Each row of this table is followed by its label. One hidden rule gives the labels. It looks at one to three of the table's principal directions, none of them among the few with the most spread.
[  2  15 -21  16  -5  -7   5 -10  39 -36  22  41 -13  -2 -36 -49 -12  -3   8  35  12  -9 -37  -1 -10  36  19  14  -8 -14 -19  -6] 3
[ 18  -8 -17 -53 -28  61  10  -6 -45  -9   0  38 -18 -33 -17   3 -13 -35   8  35 -37 -12  26  19  54   9   2  20   3  34  10  -3] 3
[ -1 -30  21  25  17 -14 -13 -40 -40  57 -15 -47 -15  18  37  47  18   3 -32 -59 -26 -29  48  14  43  -4  -9 -33 -32  22  18  11] 2
[ -5   7  27  48  31 -22  -1  -8  11  23 -13 -32  14  16  22  -3  11  49  10 -27  18   2  17   5 -21  -5  -6 -25 -28 -10   0  -3] 1
[  8 -30  -4 -70 -43   0  -7  10 -64  41 -43 -27   7  11  40 103 -21 -35 -12 -60 -57 -20  50  -9  80 -17 -50  13  23  33  35   2] 2
[-11  10  41  69  30 -27 -15 -23  -2  34 -18 -65  -2  13  40  28  33  38 -14 -53   7 -10   7  22  -7 -19  -7 -41 -19 -20  16   1] 1
[ 16 -30 -39 -32 -24  40  15  13  -9 -30  16  24  18 -22 -27 -28 -19 -24  11  30   6   4  10 -22   1  11   4  16  12  18   9  -9] 3
[  6  -7 -25  -2  10   8   0  14   1  -7   7  -5   3  -3  -3   0   8 -16  -4   7   2   0  10 -13 -16 -13   3  22   7   8  10  22] 2
[-11  16  -4  13  17  -9   4  35 -50  70 -44 -52  19  -5  44 -26 -18  61   4 -10  -5   0  73  16  40 -28  -1 -25 -41  20  67   8] 1
[  29   95  -20  -45  -45  127   13   -4  -73  -45  -25   73  -77 -101  -30  -12   -6  -39   44  109  -85  -46    6  110  120   12   16   59    3   25   46   -4] 0
[ -4   3 -51  64  77 -72  -8 -26  67  11  45  22 -36  47 -25 -51  26 -14 -32  15  22 -24   4 -28 -57  26  43  40 -54  16 -41  82] 0
[  3 -16 -23 -77 -27  -4  -2  53 -10   7 -16  15  20  20   1  30 -30  -9  11  -4 -26  10  17 -31  19 -11 -26  43  22   4  13  -1] 2
[  4  28 -16 -35  -9  23  10  31 -36   8 -23  -3   5 -29  14  12  -9 -13  13  21 -13  10  26  10  19 -27  -8  18  18  28  27  19] 0
[ 17   3  16 -67 -47  71   8  -1 -42 -34 -10  24  -5 -43  -3  62   0 -52  17  14 -33   7  -8  21  32 -14 -23  16  53  17  -3 -17] 1
[ 24  39 -42 -20  -5  62  -2 -31 -36 -15   7  64 -83 -38 -33  -5   8 -56  -1  66 -76 -62  19  61  88  29  26  64 -26  34  14  35] 1
[ -4  23   0  54  34 -55 -21 -45  45   3  15  10 -52  38  -6  19  28 -13 -24 -19 -17 -41 -28  14  -1  27  11  23 -28 -17 -31  34] 0
[  6   0 -14 -68 -25  33   4  23  -9 -23   9  45  -6 -14 -23   2 -13 -36   8  39 -18  15 -11  -5   9  -3   2  33  30   9 -12   0] 1
[-17  25  40  26  14 -21   5  58 -16  42 -54 -82  64   3  61  10  -6  87  30 -41  33  38  34  -2 -28 -54 -31 -40   1 -20  47 -19] 1
[-17  17  34  82  20 -36   1  11  54 -18   0 -49  44   9  12 -39  11  68  16 -22  73  31 -43 -13 -82 -11  -1 -49   3 -55  -3 -32] 2
[-11  20   5  65  30 -20   4 -19  66 -36  42  26  -6   1 -37 -90  11  27   3  42  57  17 -58  -1 -70  26  43 -22 -18 -33 -42  -8] 2
[-12 -28 -51 -17  49 -65  -4  38  11  65   7   1  12  55   4 -44 -19  22 -23  -1   6   5  61 -50 -17  -3  18  27 -48  30   4  55] 2
[  8 -25 -44 -36   8  -3  -6  36   2   1  11   0   5  15  -4  19   5 -32 -11   2 -10   0  21 -35 -18 -22  -4  51  16  12  10  39] 2
[ 20  36  -6 -56 -42  86  12 -10 -43 -34  -6  68 -42 -56 -30  -8 -17 -32  28  70 -53 -19  -3  56  76  22   8  31   7  19   7 -20] 2
[  3  25   3 -52 -32  30  13   7 -31 -11 -14  26  -3 -33   0  16 -18 -30  13  27 -14  14  -5  15  30  -5  -7   4  30  25  -2  -4] 1
[  22  -42  -32 -127  -52   57   -6   27  -83    8  -13   19  -15  -18   11  123   -3 -116  -23   -9  -80   -4   43  -13   69  -39  -35   65   69   62   16   36] 0
[ -20  -29   -4   71   54 -108  -20  -56   55   42   30  -15  -23   72    3  -12   18    2  -56  -53   23  -24  -10  -32  -31   33   23  -24  -50   -2  -44   39] 1
[ 14   9 -19   8   0  38   5 -40 -28  -3   8  27 -42 -29 -16 -14   6 -31  -6  30 -30 -36  20  35  49  23  20   9 -25  32   7  16] 2
[  3  27  49  41 -18  31   6 -34  -3 -27 -14 -11  -2 -30   6  10   8  24  24  -7   5  -5 -30  42  13  11 -11 -40   5 -25  -1 -48] 2
[ -4  25  36 -17 -43  42  13  10 -38  -8 -30  -9  19 -43  14  -3 -22  25  27  10   1  18 -10  33  36  -9 -13 -41  22  -8  26 -55] 3
[  1  19 -44   2  11 -19 -10  -1  36 -17  25  50 -44  17 -39 -38  -3 -18 -10  40 -22 -32 -21   1  11  33  26  54 -23 -11 -12  26] 2
[-18  32  76  74  -4 -12  11  -5  38 -25 -15 -39  49 -11  16 -34   0  85  37 -19  71  41 -57  14 -59  -2 -10 -82   9 -60 -12 -72] 3
[ -1  28  -1  46  23  -5   1  -1  29 -21  10  -6  -4  -7  -5 -22  21   9   7  15  25   3 -22   7 -41  -5  13   3  -1 -16  -6  14] 1
[ -1   4 -17 -52  -6  21  14  31 -25  -6   2   5  16 -30   4   7  -2 -42  -3  29  14  37   8 -16 -22 -35   3  10  43  36  -1  29] 0
[ -6 -30 -36 -49   3 -38  -7  31   7  12  13   0  11  29   2  27  -3 -45 -30 -13   2  15   5 -52 -25 -20  -4  33  29  18 -10  42] 0
[ 12  47  32 -47 -54  76  15  18 -76  -2 -59  -6   3 -60  28  48 -21   9  44  10 -46  -3  23  60  84 -21 -35  -5  26  13  49 -40] 1
[  6  11  18 -73 -50  74  18  -7 -92  21 -31  23 -10 -58  10   8 -33 -15  12  31 -43   3  38  47  98   0  -4 -28   7  47  27 -31] 1
[ 12   5 -22 -44 -17  44 -12  17 -14 -30  11  21 -31 -20 -17  33  19 -56  -8  27 -38 -13 -16  13  14 -18   1  54  36  -5  10  17] 2
[ 10  51  49 -18 -57  81  15 -25 -44 -43 -27  20 -15 -71   0  25  -7  -9  38  28 -24  -1 -34  68  58   6 -15 -27  34  -4   8 -56] 2
[ 14 -30 -31 -67 -17  28  -6   7   8 -43  36  44 -18  -2 -33  41  15 -87 -17  22 -21   3 -26 -26 -19  -6   1  58  51  11 -30  27] 1
[  2  79  64 -56 -87  85  33  29 -23 -81 -39  31  36 -87  -3  15 -33   6  77  51  18  57 -75  46   9 -14 -33 -29  89 -25  -5 -86] 0
[ 19  35   8 -65 -50  98  14  10 -79 -11 -34  26 -20 -68   2  25 -16 -20  32  44 -58 -11  27  61  90 -11 -13  16  20  27  40 -24] 1
[-24   5  59 -21 -29 -29   9  16  12  -1 -16 -10  49   6  18   2 -26  35  13 -22  44  57 -45 -16 -30  -8 -18 -62  38 -27 -28 -55] 1
[ 36  33 -16  -9 -37 127  12 -44 -39 -78  26  75 -69 -92 -60 -39  14 -51  27 101 -51 -43 -22  84  68  35  34  30   1   9  13 -25] 2
[  8  71  40  23  -8  49   3 -43 -32  -9 -24  20 -52 -46   4  14  13   5  23  29 -41 -30  -9  86  65  13   3  -7 -15   2   5 -13] 0
[ 12  15  57 -52 -56 123  28  16 -82 -33 -29 -17  38 -97  19  24  -2  -4  43  30   8  51   2  45  15 -47 -20 -53  66  14  29 -63] 2
[ -6  37  -6  78  29 -25   9 -20  46 -17  13   8  -6  -3 -17 -74   1  39  14  26  38  -7 -23  10 -32  29  27 -16 -37 -16 -12   2] 1
[  5   8  29 -90 -60  88  17  73 -90  12 -58 -29  52 -58  36  30 -34  28  44  11 -20  42  41  23  50 -56 -38 -19  48   8  69 -56] 2
[  8  59   4  70  21  19  -6 -31  17 -17   0  17 -51 -17 -17 -40  18  31  18  35 -21 -45 -15  62  28  29  23  15 -46 -25  12  -2] 2
[ -4   8  30  55  13   3  -8 -26  19  -9   9 -10 -12  -1  -5 -23  20  31   0  -3  11  -9 -26  25 -12  11  14 -28 -18 -35  -5 -25] 2
[  6  34  15  46  -7  40   8 -21 -11 -28  -5 -17  -8 -47   2 -13  16   6  15  16  11  -8 -18  40   5  -3   6 -25   5  -8  20 -16] 2
[ -7 -14   5 -11 -11 -14 -16  23 -14  17 -14 -40  10  12  24  39   5  -1 -18 -36  -9   0   0  -9   8 -27 -17  -3  21 -18  27  -3] 2
[ 19  28 -36 -10  -1  56   5 -29   9 -60  42  73 -58 -43 -54 -30  21 -70  -1  81 -19 -20 -33  29   4  23  37  50  10  17 -27  30] 0
[ -1  23 -31 -36  10  -4   8  40 -12  12  -9  11   4  -7   4 -10 -12 -13   5  30  -2  15  24 -11  -3 -21   4  33   7  28  11  40] 0
[ 13  35 -13 -16 -17  43   8 -34   8 -51  24  76 -50 -35 -47 -26  -1 -46  11  67 -23 -18 -38  36  25  38  26  30   4  11 -32   2] 1
[ 22 -35 -57 -36  -2  17  -1  -4   1 -13  24  45 -23  11 -34   1  -6 -47  -8  21 -35 -33  26 -19  22  26   6  61 -14  27  -5  28] 2
[ 10 -20 -30   2   8  26   1  -2 -25  13   7  -4  -9 -12  -6 -24   3  -7  -9  14 -13 -19  38   4  23   0  14   8 -23  21  28  13] 2
[  3  20  -9  19   5 -19 -14  -9  36 -22  11  18 -30  17 -16   9  13 -11  -2   3 -15 -24 -34   6  -4  16   2  35  -1 -28 -13   9] 2
[  5   6  -5 -41 -27  23   8  -7  -4 -25   8  48 -13 -16 -24  -5 -16 -30   9  31 -12   3 -20   5  20  20   4  13  15  11 -22 -10] 2
[ -44   13   66   81   40  -69   -6   47   29   42  -22 -110   76   20   59  -38   15  108   -5  -52   98   72  -22  -22 -102  -62   -1  -99    8  -59   21  -29] 0
[ -4 -22 -14 -38  -9 -14   6  15  -8  16  -1   8  18  11   1  -2 -22  -9  -6  -4   4  14  17 -28   4   1  -5   0   5  21  -4   4] 2
[-13 -37   2 -31 -13 -43 -18  31   3  23  -9 -33  25  40  22  46  -7  -2 -23 -53  -2  12  -3 -40  -7 -21 -25   1  25 -19   8  -4] 2
[-14  43  21  90  26 -29   4  15  69 -42  10 -32  31  -4  -2 -53  19  55  24   7  76  30 -62  -6 -97 -11  10 -28   9 -57  -9 -16] 2
[ -23  -34   -1   80   57 -102    0  -30   54   42   21  -36   27   57   12  -48    3   38  -33  -48   67   11    8  -51  -66   19   19  -54  -48    5  -32   23] 1
[-19   6 -10 127  94 -94 -19 -48  58  52  24 -33 -33  56   6 -72  33  57 -39 -24  31 -38  16   1 -36  29  46 -25 -97 -12 -10  48] 2
[ 13  16  -7 -12  -6  13  -3  -6 -21   2 -20  -1 -20  -4  12  56   8 -24   6 -13 -40 -26  21  17  36  -5 -21  34   4  16  12  21] 1
[-13  33  -7  22  18 -39   8  51   8  27 -31 -39  38   9  30 -23 -16  55  20  -8  29  21  23 -15 -24 -26 -10  -4  -9  -5  31  12] 0
[ 16  -7 -17 -85 -40  67  15  19 -43 -22   1  46  -2 -40 -20   5 -21 -45  15  47 -28  12  11   6  35  -4  -2  26  32  33   4  -8] 2
[   7  -50  -27 -127  -48   43    0   25  -51    0   13   49   -6  -11  -21   30  -24  -77  -22   26  -43   16   14  -23   43   -8   -1   33   45   38   -7    3] 3
[-29 -30  51  93  43 -96  -4   3  51  45 -13 -92  73  60  47 -15   5 100  -4 -90  83  37   0 -47 -88 -15 -17 -86 -26 -41  -7 -28] 3
[ -9 -55   4 -11   6 -45  -3  21 -25  60 -27 -70  53  37  52  51  -9  18 -20 -80  15  17  55 -48  -8 -32 -34 -31   2  21  24   7] 3
[ -4  15  29  85  44 -29 -17 -32   7  37 -16 -48 -19  24  29  10  30  52  -7 -44  -8 -34  22  31   8   1   0 -21 -52 -21  17   5] 2
[  9  14 -22  34  23  -7  -8 -27   8  12   3  19 -44  14 -13 -17   5   9  -2   9 -34 -50  20  25  40  33  14  29 -54   3   7  19] 2
[  1 -43  -4 -18   2   9 -11  19  -7   8  12 -18  12  12   1   9  10  -3 -16 -13  -2   8  10 -20 -16 -19  -1   3   9 -11  11  -4] 2
Which label does each new row get?
[  2  -9 -31 -25  -5   0   2   4  20 -37  32  24  -5  -7 -23   6  10 -64 -17  21  15  14 -33 -28 -39  -6  11  27  42  11 -27  30] >> 0
[  0  -4  -8  63  30 -39 -16 -65  52  -9  39  32 -54  33 -33 -30  20  -9 -27   0  -6 -45 -32  10  -1  55  31   5 -47 -17 -41  14] >> 3
[ -7  21   8  56  31 -72 -24 -41  45  10   3  -9 -40  48  10  48  28 -11 -24 -45 -15 -39 -26   5  -5  18  -5  20 -18 -19 -29  36] >> 0
[  6  30  13   3  -8  67   6   4  -1 -49  17  24 -14 -50 -26 -37  17  -3  19  59   8  15 -37  36 -18  -9  23  -1  22 -22  -1 -22] >> 2
[-14 -58  45  -9 -18 -16  17  22  -5  13 -13 -61  94   8  35  15 -16  37   8 -59  70  67   5 -54 -63 -31 -32 -81  37  -5  -5 -50] >> 3
[  6   4 -23  51  45 -30 -13 -38  42  -4  29  17 -44  28 -19  -5  31 -17 -18   1 -10 -38  -4   2 -18  25  21  35 -36  -2 -27  45] >> 1
[-13 -20   9  14  12 -38  -9  47 -11  49 -33 -75  48  29  47  17  -5  57  -3 -57  15  15  36 -26 -14 -40 -25 -23  -6 -18  47  -7] >> 2
[ -4 -57 -17 -33  -5 -22   0  14 -10  31   5  -6  27  28   3  -9 -22   4 -18 -22   6  11  32 -43   3   3  -3 -12  -9  16   3  -4] >> 3
[  4   3  11  19   5  24   8  -9   6 -15   8  10   5 -15 -12 -36   1  22  17  21  16   6  -4  11 -14   9  11 -16 -12  -7  -5 -20] >> 3
[ -28  -44   -6   65   53 -127  -28  -21   87   40   31  -23    4  103    1  -19    8   29  -51  -67   39   -8  -23  -64  -62   28   12  -15  -43  -34  -46   26] >> 3
[ 17  -5 -23 -76 -45  52   8   2 -59   4 -16  39 -20 -28  -9  24 -29 -40   8  24 -58 -21  35  20  88  12 -11  29   6  40  22  -6] >> 3
[ 20  10 -53 -32  15  66  15  12 -34  -8  18  44 -27 -43 -29 -47   3 -37   6  79 -21  -8  43  17  17  -4  34  45 -14  50  16  43] >> 1
[ 13  -1 -50 -25  -6  30   6 -13   2 -28  32  65 -38 -18 -47 -44  -8 -47  -6  61 -20 -22  -3   5  22  33  31  41 -12  24 -12  21] >> 3
[ 11  16 -31 -43 -11  36  10   8 -20 -23   8  34 -18 -33 -16   7   0 -57   1  44 -16   2   3   6  10  -8   8  38  26  34  -3  33] >> 0
[-10 -42  -6 -18   5 -43 -18  27 -12  45 -12 -48  21  40  32  43   1   2 -30 -58  -6   2  29 -36   0 -28 -19  -1   6  -2  23  14] >> 2
[  1  23  14  -4   4  40  15  -2 -20  -6   2  16  -1 -37  -6 -36   0   7  15  42  12  20   4  25  -4  -6  18 -18   0  15  -4  -6] >> 1
[ 17  16 -21  -8 -17  45  -2 -18 -44   9 -16  21 -44 -25  -7  -1  -8  -8   6  23 -61 -52  34  48  91  22   5  25 -33  19  39  -1] >> 2
[ 22  28 -31 -93 -55  89  11   5 -48 -42   2  82 -46 -58 -39   5 -21 -69  18  80 -63 -18  -7  41  81  15   8  57  29  30   7  -3] >> 1
[-13  -8  -6 -12  15 -41 -15  20 -28  60 -23 -42   0  26  38  38   2   2 -29 -40 -19  -5  39 -10  24 -29 -10   1  -7  14  28  33] >> 0
[ 11   9 -46 -26  27 -18 -19 -13  16   4  21  49 -67  30 -23  33  20 -63 -26  18 -58 -44   9   2  23  15  14  87 -15  21 -24  72] >> 0
[ 20 -53 -24 -73 -24  43  -1  -8 -58   7   3   0  -8 -13   7  81   9 -84 -27 -19 -44 -10  42 -14  37 -20 -19  28  35  53   7  29] >> 1
[  4 -41 -41 -56 -13 -19   1  24 -13  27  -3  15  12  27  -3   5 -33 -15 -11  -9 -20  -6  41 -39  29   9 -10  27  -9  28   9  13] >> 3
[ 10 -54   5 -65 -42  21   5  -4 -38  13 -12   8  20   6   6  47 -27 -19   1 -30 -27   0  29 -18  44  10 -29  -7  12  24   0 -29] >> 3
[  6  67  23  61  21  15  -9 -38 -15   6 -24 -16 -53 -22  19  29  32   9   7  -1 -37 -45   4  72  43   0   1   8 -26  -4  19  19] >> 0
[  20   37  -17   44   29   26  -16  -99   26  -43   51   78 -119  -14  -54    3   53  -82  -27   50  -55  -73  -41   62   32   55   46   54  -31   14  -56   52] >> 0
[ -8  13 -57  47  63 -65 -31 -13  54   3  45   8 -65  40 -19  -6  48 -54 -58   9  -9 -38 -23 -14 -38   1  40  64 -17  -5 -21  95] >> 0
[-14 -28 -32  17  28 -49  14  -7  29  14  33  12  20  17 -17 -77 -17  -1 -23  16  55  24   5 -48 -49  19  34 -27 -23  29 -29  26] >> 1
[  3  32  -9  38  35  -7  -9 -73   6  15  23  59 -87   5 -30 -39  14 -16 -22  39 -42 -56   2  52  54  55  45  15 -68  21 -31  33] >> 1
[ 24  -9 -28 -79 -39  78  13  28 -68  -4 -22  17   3 -42   0  33 -19 -35  21  26 -48  -7  51  13  61 -16 -19  37  20  42  39   0] >> 2
[ -8  23  11 -16 -13   2  10 -16  23 -34  23  53 -14 -18 -31 -36  -9 -22   2  45  20  23 -55   5 -18  21  23 -11  20  -3 -47 -11] >> 1
[-10 -37  56  16 -13 -24   2  -9  34 -23   6 -36  57  17  15  35   7  15   5 -57  58  47 -46 -39 -74 -12 -28 -58  44 -32 -39 -45] >> 3
[-14   5 -12 -31  12 -58  -3  52  17  24 -16 -18  31  35  24  29 -11   3  -3 -24  15  29   8 -43 -37 -31 -20  24  22   2  -4  32] >> 0
[ -1  14  11  79  41 -10  14 -18  39  -7  11  -4  16   1  -9 -72   5  62  25  14  48   6   3   4 -50  19  20 -30 -47 -11 -14 -10] >> 3
[  4  36  -7 -39  -8  27   0  22 -22   1 -15  29 -23 -16  -4   5  -7  -7  15  36 -36  -6  10  27  35  -7   2  36   3   8  11  10] >> 0
[-11 -55  14 -11   5 -46   5 -21 -18  51  -7 -33  34  32  32  33 -12  -3 -27 -62  19  18  38 -40  -3  -3 -16 -49  -6  38 -16   6] >> 1
[ 10   0  -1 -71 -43  54   6  20 -70  19 -34  10  -1 -29  12  29 -28  -7  16  10 -51  -8  43  25  84  -9 -19   9   7  26  41 -22] >> 3
